0: [466 407 344 427 454 402 632 432 390 460 678 489 451 446 508 726 510 432
 337 328 323 430 637 663 532 473 479 470 443 395 388 406]
1: [646 393 560 520 452 523 682 474 408 481 560 703 603 485 457 463 437 410
 443 553 638 597 537 505 482 468 479 508 505 491 486 446]
2: [392 588 357 446 527 392 374 516 480 403 405 411 464 672 488 411 412 392
 368 355 358 417 566 674 552 482 438 427 414 401 391 379]
3: [508 447 453 513 470 719 484 460 539 585 467 478 516 662 594 505 477 451
 462 505 636 635 557 484 473 476 514 522 501 497 546 620]
4: [624 436 527 530 464 609 606 469 459 604 666 502 436 432 495 607 678 573
 484 446 399 401 420 482 541 634 697 698 643 585 537 490]
5: [469 513 676 507 449 448 482 595 662 575 521 508 487 466 472 489 537 560
 614 634 635 582 533 534 539 551 514 504 476 461 439 437]
6: [459 489 446 445 646 406 411 642 434 443 508 656 652 460 421 414 455 519
 664 605 462 419 403 446 447 477 511 581 665 757 736 637]
7: [487 518 679 517 447 457 498 601 661 580 540 515 489 467 466 487 554 574
 623 645 640 585 531 533 531 548 525 522 494 475 451 446]
8: [543 433 574 575 432 439 522 684 550 497 488 475 490 554 653 658 586 518
 463 418 402 412 430 460 496 560 639 691 712 704 699 665]
9: [639 392 421 574 420 407 532 457 380 373 398 492 673 474 407 406 411 406
 394 419 533 663 555 466 446 438 457 438 438 408 405 405]
10: [503 649 437 579 588 459 457 629 539 491 491 528 603 710 598 479 440 411
 406 429 465 553 650 685 651 583 535 494 455 454 454 482]
11: [434 459 405 576 444 418 406 663 385 405 397 451 538 635 419 394 402 412
 399 387 430 516 673 582 506 453 433 432 405 377 347 359]
12: [590 395 387 555 481 384 350 408 650 484 410 392 384 405 460 562 704 554
 441 392 347 328 338 362 411 439 489 514 529 568 608 677]
13: [597 463 619 432 497 639 454 423 518 659 521 477 465 486 589 684 604 494
 429 387 387 398 454 555 667 717 668 592 537 521 524 495]

[485 617 443 685 517 470 633 488 418 476 635 669 485 406 410 464 592 684
 578 455 388 390 412 465 509 531 611 669 714 673 617 561] 4 6
[506 411 472 431 430 699 412 404 568 487 424 458 494 700 508 439 429 437
 438 513 643 566 455 449 446 445 443 451 462 478 548 654] 3 1
[644 408 681 448 491 556 405 464 710 486 447 465 600 657 472 420 422 437
 471 626 657 534 436 442 457 453 457 470 504 573 642 718] 3 5
[468 637 430 502 540 433 500 666 424 425 501 708 557 413 402 416 490 595
 681 542 412 365 342 401 442 488 539 593 691 733 694 604] 6 8
[474 629 445 692 512 470 649 488 398 466 645 684 485 399 401 451 581 684
 580 454 386 391 414 469 511 532 617 677 724 676 613 551] 4 6
[424 556 404 617 412 483 471 400 427 680 466 469 460 536 674 488 423 403
 385 409 480 636 556 467 436 427 430 442 461 463 474 499] 3 9
[544 402 554 444 453 628 375 377 635 488 450 432 508 681 491 435 437 423
 445 515 652 523 438 401 395 428 449 496 505 534 587 676] 3 1
[481 418 437 473 430 685 407 374 521 537 450 458 496 675 548 408 400 392
 402 451 606 596 482 467 488 486 464 465 479 494 556 631] 3 1
[470 478 418 491 467 397 625 389 359 455 638 442 413 413 517 667 460 388
 359 362 385 470 647 614 496 459 447 435 412 392 391 412] 0 2
[654 380 416 569 429 408 525 447 379 367 394 494 690 484 405 404 404 400
 385 419 531 654 545 457 441 438 455 437 438 419 422 424] 9 1
[422 500 381 439 691 424 381 374 459 643 467 445 417 411 419 466 597 689
 503 410 381 374 370 401 441 469 462 460 467 497 523 579] 12 4
[632 372 624 434 578 493 413 463 558 412 429 502 657 550 413 421 424 458
 497 642 581 431 386 385 434 475 469 487 499 588 650 664] 6 3
[466 481 443 455 626 402 409 638 438 440 500 638 636 461 433 437 462 513
 644 586 452 412 400 442 446 477 510 576 659 750 734 638] 6 8
[446 428 359 446 447 397 637 394 347 446 650 463 434 415 523 656 447 357
 348 366 387 492 648 642 478 458 444 453 431 425 416 420] 0 2
[400 427 396 384 584 425 355 373 623 477 433 441 441 486 695 494 396 367
 352 358 354 391 436 606 749 641 519 468 473 446 425 385] 2 10
[469 455 621 458 505 696 529 411 402 508 702 686 527 465 430 435 468 504
 584 644 597 550 522 516 494 476 479 487 504 505 502 496] 1 7
[464 415 367 431 456 409 625 447 409 464 662 484 447 442 502 706 509 442
 357 353 345 442 629 651 528 473 479 471 447 400 391 407] 0 2
